(in the rows, 128 means zero)
One turn sends every row of this set to another row. A few are shown first. Where does it send the rows asked after them?
j_17: [138 125 144 124 107 125 164 160 130 120  93 142]
j_400: [125 104 116  94 117 176 111 113 147 145 125 111]
j_563: [108 144 119 113 122 101 103 109 119 165 153 135]
j_406: [161 154 115 132 125 110 139 128 152 106 131  96]
j_764: [106 105 117 111 118 168 148 131 103 138 142 142]
j_625: [133  84 116 117 149 153 129 121 135 155 151 155]
j_312: [141 170 112 112 150 114 110 156 128 146 136 114]
j_797: [151 108 135 123 114 128 137 143 143  84 136  94]
j_454: [138 152 118 138 127 107 134  89 118 114 146 116]
j_447: [130 110 101 116 135 126  95 174 145 114 127 106]
j_147: [130 126 135  93 122 150 164 151 140 158 103 149]
j_331: [142 175 121 107 139  96 109 132 138 144 117 119]
j_139: [112 124 118 103 108 118 135 118 139 185 150 128]
j_330: [154 131 107 136  89 114 146 139 126 102 140 123]
j_382: [186 133 105 115 133 104 132 128 148 130 127 143]
j_80: [148 124 134 142 101  92 122  94 149 112 127 132]
j_961: [101 113 145 116  97 127 122 173 137 126 118 106]
j_219: [120 114 167  97 147 126 107 132 168 138 102 113]
j_240: [118 103 155 131  97 111 156 128 132  98 124 122]
j_700: [136 147 124 115 169 143 136 153 112 157 145 122]
j_91: [118 161 142 135 116 137 129  95 110 135 105 125]
j_15: [138 123 146 145 124 115 135 120 107  85 116 137]
j_531: [102 101 163 107 116 119 109 161 145 125 106 117]
j_833: [152 117 104  96 126 122  95 160 138 114 146 101]
j_754: [122 106 121  59 123 121 123 122 107 123 119 144]
j_942: [113 104  83 133 153 133 114 148 147 128 109 121]
j_499: [135 119 157 132 125  93 150  98 121 117 148 141]
j_568: [140 115 128 128 104 165 107 125 136 119 142  88]
j_83: [114 102 152  89 127  94 118 130 109 135 129 160]
j_152: [165 152 152 117 108 122 127 109 120 108 142 109]
j_74: [146  77 142 137 128 120 118 106 132 130 155 149]
j_723: [125  98 128  61 124 121 127 118 109 131 115 143]
j_381: [121 106 162  99 146 130 111 133 165 139  94 111]
j_606: [125 129  98  92 109 144 125 114 159 130  87 122]
j_851: [104 143 126 126 143 163 129 110 136 157  98 133]
j_307: [109 127 119 106 104 115 132 126 148 181 154 128]
j_593: [119  99 161 115 137  93 129 152 117 131 134 159]
j_33: [158 106 149  78 121 146 143 142 159 151 140 130]
j_730: [100 128 126 128 132 103  94  98 110 142 141 137]
j_902: [105 106  82 132 148 126 112 146 149 124 111 128]
j_498: [132 147 130 112 170 143 133 158 110 146 148 125]
j_102: [163 117 109  93 159 134 129 126 157 143 107 152]
j_218: [117 129 126 145 149 128 150 127 157 166 118 156]
j_666: [146 121 126 111 177 154 105 104 134 125 122 133]
j_566: [145 119 158 161 110 123 136 138 145 113 147 113]

j_240 turns into j_454
j_447 turns into j_83
And these:
j_15 turns into j_152
j_730 turns into j_833
j_218 turns into j_606
j_942 turns into j_723
j_851 turns into j_400
j_17 turns into j_91
j_307 turns into j_902

One turn sends every row of this set to another row. A few are shown first. Where does it send the rows asked after them?
j_26: [ 91 173 170 101 140 132 149 151 142 142 104  97 133 130 127 150 136  88
 116 109 129 147 146 120 198 119 105 115 109 156 146 128 115]
j_295: [130 138 107 117 148 145 174 127 121 189 145 107 115 100 117 154 138  73
 145 117 140 133 115  96 141  85 109 135  67 124 123  63 170]
j_5: [159  87 192 108 132 159 194 121 119 151 121 120 123 100 113 172 149  97
 125 119 136 155  90 111 115 124  82 131  86 130 148  77 101]
j_278: [168  88 174 134 132 147 179 127 117 166 137 107 111 102 126 166 150  83
 145 104 126 145  72 113 116 113  73 145  75 131 139  79 118]
j_168: [103  99 187 142 159 123 166 135  96 198  85  80 121 120 128 154 142  75
 132 114 124 135 122 107 134 119 117 133 141 154 201 140 178]
j_34: [178 111 172 134 147 141 171 131 110 169 145  98 127 103 110 173 159  88
 163 115 135 138  96 129 106 118  96 131  75 122 146  69 134]
j_105: [ 95 173 145 127 138 138 135 139 147 158 108  91 111 112 143 133 134  55
 111  99 114 144 123 105 201 121  78 127 106 161 147 128 124]
j_963: [ 91 179 170 104 143 131 145 150 140 143 105  95 134 129 125 147 135  82
 115 111 128 146 150 121 194 121 106 113 111 158 148 123 117]
j_824: [110 122 147  75 138 153 203 129 122 160 122 127 132 113 105 165 131 103
 116 130 152 151 132  94 143  90 121 124  80 131 125  65 135]
j_474: [ 96 170 145 128 137 134 135 144 146 159 111  90 110 117 145 135 133  59
 116  95 114 142 120 107 202 116  79 131 103 160 143 130 125]
j_917: [141 104 127 116 175 126 138 138  98 152 120 116 135 130 129 143 147 102
 161 116 135 129 101 109 160 150  46 139 174 155 120 117 148]
j_976: [140 113 126 113 179 139 137 124 101 149 111 119 136 116 122 137 147  89
 145 128 136 135 112 101 155 164  41 127 184 156 134 107 144]
j_461: [141 105 130 100 177 141 148 128 103 146 108 127 142 118 118 145 149 108
 148 131 143 135 114 106 163 160  49 124 181 149 131 116 140]
j_162: [101  87 185 130 153 140 178 125 105 195  73  95 118 107 130 155 141  80
 117 119 126 142 118  98 146 123 108 129 144 149 205 149 167]
j_621: [135  98 140 103 171 131 148 136  99 142 111 123 138 132 126 146 144 110
 148 120 137 136 106 106 161 153  47 135 180 158 122 117 134]
j_493: [144 117 132 113 183 124 135 138  95 149 120 112 145 131 119 145 150 104
 164 125 140 128 117 116 152 154  58 129 178 154 127 108 151]
j_936: [135 119 140 112 180 127 135 132  94 143 115 112 142 131 120 139 145  93
 148 127 137 135 120 107 145 161  50 129 186 163 130 100 142]
j_268: [114 183 132 120 151 141 137 143 148 164 113  96 129 105 126 148 147  78
 137 111 129 133 139 124 209 119 103 111  98 136 153 136 142]
j_317: [114 179 131 115 149 146 141 140 151 163 110 101 128 101 126 149 147  81
 133 114 130 134 138 122 213 121 101 109  99 134 154 139 139]
j_141: [107 104 177 145 162 132 164 126 100 203  82  82 119 106 126 150 144  65
 127 119 124 135 124 102 135 125 111 127 143 150 208 139 181]
j_920: [127 133 103 104 146 169 185 109 130 185 127 123 114  79 113 150 138  69
 119 130 143 143 117  82 149  98  97 123  76 121 135  66 157]
j_661: [100 137 140 108 137 149 179 116 118 169 127 107 109 107 123 138 122  48
  97 119 131 154 120  72 123  99  88 137  90 156 129  41 137]
j_943: [174 105 168 116 144 174 185 106 124 163 121 119 125  75 104 167 159  82
 129 132 139 150 101 111 115 137  82 115  87 117 163  72 117]
j_614: [111 148 148  92 149 139 184 131 112 164 133 108 137 120 100 158 132  84
 125 132 149 145 147 101 122  95 128 120  85 138 130  43 148]
j_495: [161 121 194 130 146 139 168 125 106 156 137  93 131 110 106 163 150  72
 139 121 132 148 110 120  87 130  92 126  91 142 154  48 118]
j_464: [107  84 176 137 153 135 175 131 105 201  79  92 115 109 133 157 144  84
 129 113 125 137 110 102 151 116 109 135 137 144 199 157 175]
j_419: [101 114 141 106 129 139 187 132 118 169 134 110 106 122 132 148 120  72
 114 104 131 149 101  80 136  81  92 152  76 152 112  59 136]
j_65: [108  91 181 137 157 127 172 137  99 200  84  86 122 117 128 160 145  88
 139 114 128 133 118 110 144 114 120 133 136 144 198 151 179]
j_853: [166 117 172 136 144 160 167 106 116 166 129 101 116  84 114 153 152  53
 124 123 128 150  97 104  97 138  70 126  93 137 162  53 118]
j_591: [107  99 180 133 161 140 172 123 104 198  75  91 123 103 123 154 145  75
 121 125 129 139 128 103 140 128 114 121 146 145 211 143 175]

j_976 turns into j_461
j_963 turns into j_105
And these:
j_495 turns into j_853
j_419 turns into j_295
j_168 turns into j_141

One turn sends every row of this set to another row. A few are shown first. Where does it send the rows asked after them?
j_858: [139 116 169  95 116 153 172 148 145 123  97 124]
j_249: [119 169 121 120 137 159 133 164 130 139 119 104]
j_206: [172 118 131 133 124  94 142 192 154 135 122 125]
j_841: [117 110 112 151 100 127 110 160 106 142 145 149]
j_129: [115 107 166  86 127 157 114 150 155 127 130 116]
j_913: [158  96 173 145 133 119 133 124 145 144 129 143]
j_821: [139 126 129 159  99 133 127 164 102 140 163 142]
j_78: [119 123 141  79 110 101 100 163 157 144 136 128]
j_940: [153  82 136 118 132 149 146 151 170 127 107 126]
j_440: [142 136 155 100 111  83 136 183 137 142  99 142]
j_845: [177 111 142 133 126 137 169 172 157 121 126 111]
j_987: [131 152 134  98 104  99 139 188 138 127 145  98]
j_426: [127 136 157 104 121 155 153 174 137 109 139  87]
j_948: [132 111 113 151 118  92 165 150 129 125 107 112]
j_725: [151 102 126 130 106  88 150 118 153 149 128 138]
j_333: [139 104 159 166 146 124 149 156 121 121 110 118]
j_66: [128 176 104 105 117 131 130 154 143 155 129 115]
j_873: [134 163 131  99 124 140 105 140 153 167 136 135]
j_707: [102 148 116 120 104  98 139 134 117 116 145 150]
j_505: [115  99 111 141  95 152 125 136 116 140 145 146]
j_213: [112 137 167 133 130 146 132 129 113 107 151 151]
j_356: [158 146 166 109 108 115 176 178 132 126 113 119]
j_458: [111 134 145 112 110 121 124 112 129 124 154 166]
j_319: [149  89 126 119 130 105 118 171 167 140 103 141]
j_32: [103 153 137 140 122 123 147 151 100  99 143 135]
j_261: [137 115 127 149  94 158 141 140 112 137 164 139]
j_669: [126 157 147 114 145 167 108 152 140 151 125 124]
j_155: [122 105 157  88 118 120 131 152 150 139  83 148]

j_440 turns into j_155
j_249 turns into j_66
And these:
j_32 turns into j_707
j_319 turns into j_940
j_841 turns into j_505
j_78 turns into j_129
j_333 turns into j_948

One turn sends every row of this set to another row. A few are shown first. Where does it send the rows asked after them?
j_681: [136 147 100  95 141 141 148 191 149  61 102 134  99 127 115 122]
j_930: [109 150 127 136  62 150 114 174 111  62 126 130 110 119  97 163]
j_599: [167 172 121 148 113 176 105 139 135  61 118 170  60 129 127 140]
j_834: [148 172 124 127  82 117 109 143 117  66 155 172 106 116 102 131]
j_263: [171 178 123  98 137 177 120 171 104  72 161 118  98 104 130 185]
j_309: [142 178 133 115 126 150 112 145 147  60 188 142 137 118  95 141]
j_392: [148 151 129 137  94 162 104 152 125   1 137 110 102 128 121 146]
j_273: [ 96 120 119 130 143 162 129 152 110  63 112 117 107 112 117 133]
j_888: [105 168 121 132 158 162 115 154 123 112 156 115  97 101 124 139]
j_397: [112 163 115 149 129 139  94 208 157  73 122 130 108 152 105 130]
j_149: [121 184 120 143 125 152  80 188 154  56 145 141 143 133 106 169]
j_737: [180 172  98 140 117 131 120 172 102  83 112 118  61 111 127 126]
j_559: [160 160 118 125 134 115 117 167 124 120 130 109  93 104 114 122]
j_659: [160 166 126 114 121 186 112 139 101  31 144 105  97 121 155 137]
j_908: [165 183 135 100 139 180 104 200 129  64 109 154  80 133 121 167]

j_392 turns into j_737
j_888 turns into j_309
j_681 turns into j_930
And these:
j_149 turns into j_659
j_908 turns into j_273

One turn sends every row of this set to another row. A few are shown first. Where does it send the rows asked after them?
j_861: [142 185 136 147  81 113  92  65 115 135  94 155 143 100 123 102 160]
j_603: [ 97 102  92 125 136 132 123  74 114 130 125 138 137 152 140 144 157]
j_174: [145 193 167 148 109  97  94  71 118 151  93 141 128 120 143 103 178]
j_617: [ 85 111 140 163 105 153 119  84 143 139  90 128 117 173 128 114 173]
j_696: [ 97  97  92 122 123 137 109  79 110 146 116 120 142 142 136 141 155]
j_386: [ 95 141 130 137 121 143 152 102 127 185 122 169 125 152 107 140 146]
j_2: [119 134 154 101 120 162 142  92  95 150 142 139 128 136 119 113 161]
j_604: [114 184 128 128 124  71  94 114 142 137 122 154 129 113 141 120 186]
j_20: [133 185 121 140 116  74 106  68 102 131 109 131 130 143 154 102 177]
j_457: [ 97 129 136 136 129 145 131 123 115 177  97 179 141 152 109 135 149]
j_874: [115 166 137 161 111  85  84  83 158 135 108 154 121  93 116 130 175]
j_562: [123 123 156 108 123 167 120 100  80 153 110 148 141 135 112 111 158]
j_959: [120 191 122 137 100  86 105 110 132 128  99 173 153 123 147 111 168]
j_358: [ 88 107 134 141 131 145 120  79 142 148  91 131  97 173 125 127 176]
j_527: [ 97 101 145 146 106 151 135  86 148 138  87 125 122 160 131 124 180]
j_653: [137 179 138 130 130  84  79  81 126 123 111 132 139 122 165 108 176]
j_607: [123 186 136 147 129  79  82  97 134 148 117 160 146 105 143 129 152]
j_865: [112 122 159 105 108 166 129 105 104 155 132 124 137 125 117 114 160]
j_939: [100 109  76 131 135 129 116  77 105 134  96 153 139 146 138 135 149]
j_369: [143 189 102 127  99 101  90  74 124 133  93 145 137 132 152  93 170]
j_618: [ 91 135 124 132 113 140 142 114 121 198 108 152 132 153 116 138 153]
j_114: [113  99 142 146 126 165 112  80 146 134  79 143 121 159 118 115 167]
j_136: [105 105 143 150 113 152 142  62 140 128  96 135 115 162 126 126 176]
j_470: [101 132 167 119 104 168 121 105  95 150 133 129 133 139 117 100 161]
j_469: [ 92  97 112 117 145 145  97  76 117 134 124 121 115 147 128 133 158]
j_208: [133 182 124 126 112  79  92  76 109 139 102 130 119 124 148 106 202]
j_48: [ 80 130 134 130 129 136 127 103  92 186 116 159 120 146 106 145 151]
j_428: [ 87 104  95 129 124 143  94  82 106 133 127 120 140 152 139 126 153]
j_462: [128 176 128 154  96 108  88  86 169 120  98 161 138 109 129 106 156]
j_377: [116 191 133 142 128  72 109 110 145 131 130 155 134 133 144 110 161]
j_954: [127 136 138  97 126 166 124  97  93 145 129 148 133 117 115  98 146]
j_818: [109 102  92 117 147 144  99  89 114 140 101 141 139 162 138 127 155]
j_390: [114 183 128 119 136  77  82 114 114 142 123 151 147 119 143 129 168]
j_305: [118 169 147 176 111  85  97  73 154 119 116 153 131 106 119 122 152]
j_265: [ 94 124 177 114 123 153 131 106  93 151 123 142 119 138 112 122 169]
j_455: [106 167 128 167 125  85  76  87 166 145  96 155 126 120 120 140 160]
j_421: [131 178 139 172 116  90  80  64 151 150  88 149 126 117 136 123 160]
j_923: [109 106 146 146 114 154 132  76 136 107  78 145 122 145 129 108 174]
j_695: [ 78 142 123 143 112 140 126 116 111 190 119 158 134 157 112 129 144]
j_262: [103 150 129 135 122 145 148 116 133 181  94 180 120 152 110 116 149]
j_250: [140 173 141 121 121  99  76  68 109 126 100 115 124 133 149 101 191]
j_832: [145 187 143 156 102 102  97  50 116 149 115 134 117 114 115  99 156]
j_40: [132 183 174 159 100 109  90  69 125 158  86 143 117 115 108 114 176]
j_656: [138 181 143 148  98  98  87  59 122 158 101 137 109 101 112 110 184]

j_470 turns into j_617
j_954 turns into j_923
And these:
j_136 turns into j_386
j_527 turns into j_618
j_390 turns into j_250
j_818 turns into j_562
j_462 turns into j_959
j_421 turns into j_607
j_305 turns into j_377
j_358 turns into j_48
j_208 turns into j_656

One turn sends every row of this set to another row. A few are shown first. Where does it send the rows asked after them?
j_75: [182  96 118 114 134  92 123 109 120 125 137 121 104 141 120 140 161 143
 111 128  84 125 108 110 159 151 153 115 145 141 128]
j_352: [133 119 155 130 136 133  84 106  65 133 106 138 169 131 101 137 142 127
 108 125 137  95 153 121 120 117 137 116 112 146 149]
j_220: [112 154  83  98 131 137 156 103 134 128  93 115  88 133 116 123 150 139
 164 126 155 136 110 108 144 135 137 152 135 129 106]
j_274: [144 157 121 130  84 138 132  92 123 143 165 151 152 108 135 116 120 115
 103 120 125 112 139 144 133 137 133 125 130 163 157]
j_772: [112 119 135 123 186 142 106 177 125 116 117 120 122 145 142 146  94 160
 133 140 133 122 132 134 144  92 148 114 150 134 130]
j_716: [132 178 119 128  83 133 132 102 131 137 166 150 152 107 129 117 114 103
 104 136 127 132 135 155 120 128 129 122 120 153 133]
j_232: [108 122 131 128 181 137 102 178 124 123 122 126 125 138 145 150  93 150
 135 147 136 126 131 138 138  83 145 114 145 131 131]
j_133: [120 140  83 101 129 139 155  96 127 134  94 118  89 132 122 124 154 145
 164 118 155 123 113 102 151 137 138 154 140 135 123]
j_895: [134 122 164 118 147 143  96 108  71 115  95 125 162 145  92 126 141 142
 104 115 131  94 155 115 129 134 142 113 119 147 137]
j_753: [112 116 130 130 179 137 100 175 121 127 123 129 126 137 149 152  94 152
 135 145 136 121 132 137 140  83 146 116 147 133 139]
j_24: [133 187 136 107 104 152 152 106 144 104 145 125 140 133 109  98 112 127
  97 121 117 135 136 147 134 159 137 116 132 155 106]
j_451: [126 192 126 117  93 140 141 109 142 117 157 138 146 120 115 107 110 108
 101 137 122 144 132 156 120 139 131 118 121 150 107]
j_526: [113 158 163 114 148 137  97 125  87 102  95 121 162 147  78 125 131 123
 106 139 133 128 147 132 109 124 136 109 104 131  94]
j_95: [109 123 133 124 184 140 105 179 126 117 119 122 122 143 142 147  92 154
 134 145 134 127 131 137 140  87 146 114 147 131 127]
j_97: [125 141 168 111 153 146 102 117  82 100  89 116 158 153  80 120 136 140
 102 123 129 111 151 121 124 138 141 110 115 141 109]
j_814: [115 111 132 129 181 139 102 173 120 126 122 127 124 139 148 150  95 157
 135 140 135 117 133 134 144  87 147 116 150 136 142]
j_654: [115 113 134 125 185 142 105 174 122 121 118 123 123 143 146 147  95 160
 133 137 133 117 134 132 146  92 148 115 151 136 138]
j_657: [166 114 102 128 117  72 108 119 121 142 155 139 113 120 126 155 156 109
 118 158  94 147 102 129 132 117 143 116 125 128 118]
j_368: [122 133  77 108 123 134 148  93 121 147 100 127  93 123 130 130 156 139
 166 120 158 118 113 103 149 129 137 156 138 136 136]
j_741: [116 140  72 113 117 127 142  96 121 152 107 133  96 116 132 135 154 127
 168 130 161 126 111 109 139 117 133 156 131 131 133]
j_483: [173 115 123 104 141  97 131 119 132 107 130 110 100 151 107 133 156 143
 110 134  81 142 105 115 155 157 154 111 142 135  98]
j_971: [145 166 137 109 104 157 152  96 135 110 144 126 140 134 117  98 118 140
  96 106 115 115 140 136 147 167 141 120 141 165 130]
j_535: [179  95 108 126 122  80 111 109 114 142 149 135 112 125 130 151 162 126
 116 140  91 127 107 117 148 132 148 118 136 138 138]
j_718: [112 155 154 125 137 126  86 124  81 119 107 135 168 133  88 135 132 108
 109 150 138 128 146 138  99 106 132 111  97 130 106]
j_794: [151 150 130 120  95 150 142  88 124 130 153 139 146 121 129 107 122 134
  99 105 119 104 142 135 147 156 139 124 140 169 156]
j_7: [121 136 149 133 131 124  80 114  70 135 112 144 171 124 100 141 137 110
 111 142 141 112 149 132 105 102 133 115 101 137 134]
j_967: [109 153  72 110 118 125 143 103 128 146 106 130  95 117 126 134 151 121
 169 139 161 139 108 115 132 114 131 154 126 125 117]
j_444: [161 134 118 106 136  88 127 128 139 106 135 114 102 145 103 136 151 126
 112 152  84 161 100 126 139 143 149 110 130 125  79]
j_775: [107 160  77 103 125 130 150 106 134 134 100 122  91 126 118 128 149 127
 166 137 158 143 108 114 135 123 133 152 128 124 103]
j_442: [157 134 108 118 124  76 115 128 134 124 148 129 109 130 113 147 151 109
 116 165  91 163  98 134 128 123 143 112 122 122  89]

j_775 turns into j_220
j_97 turns into j_895
And these:
j_232 turns into j_95
j_483 turns into j_75
j_451 turns into j_24

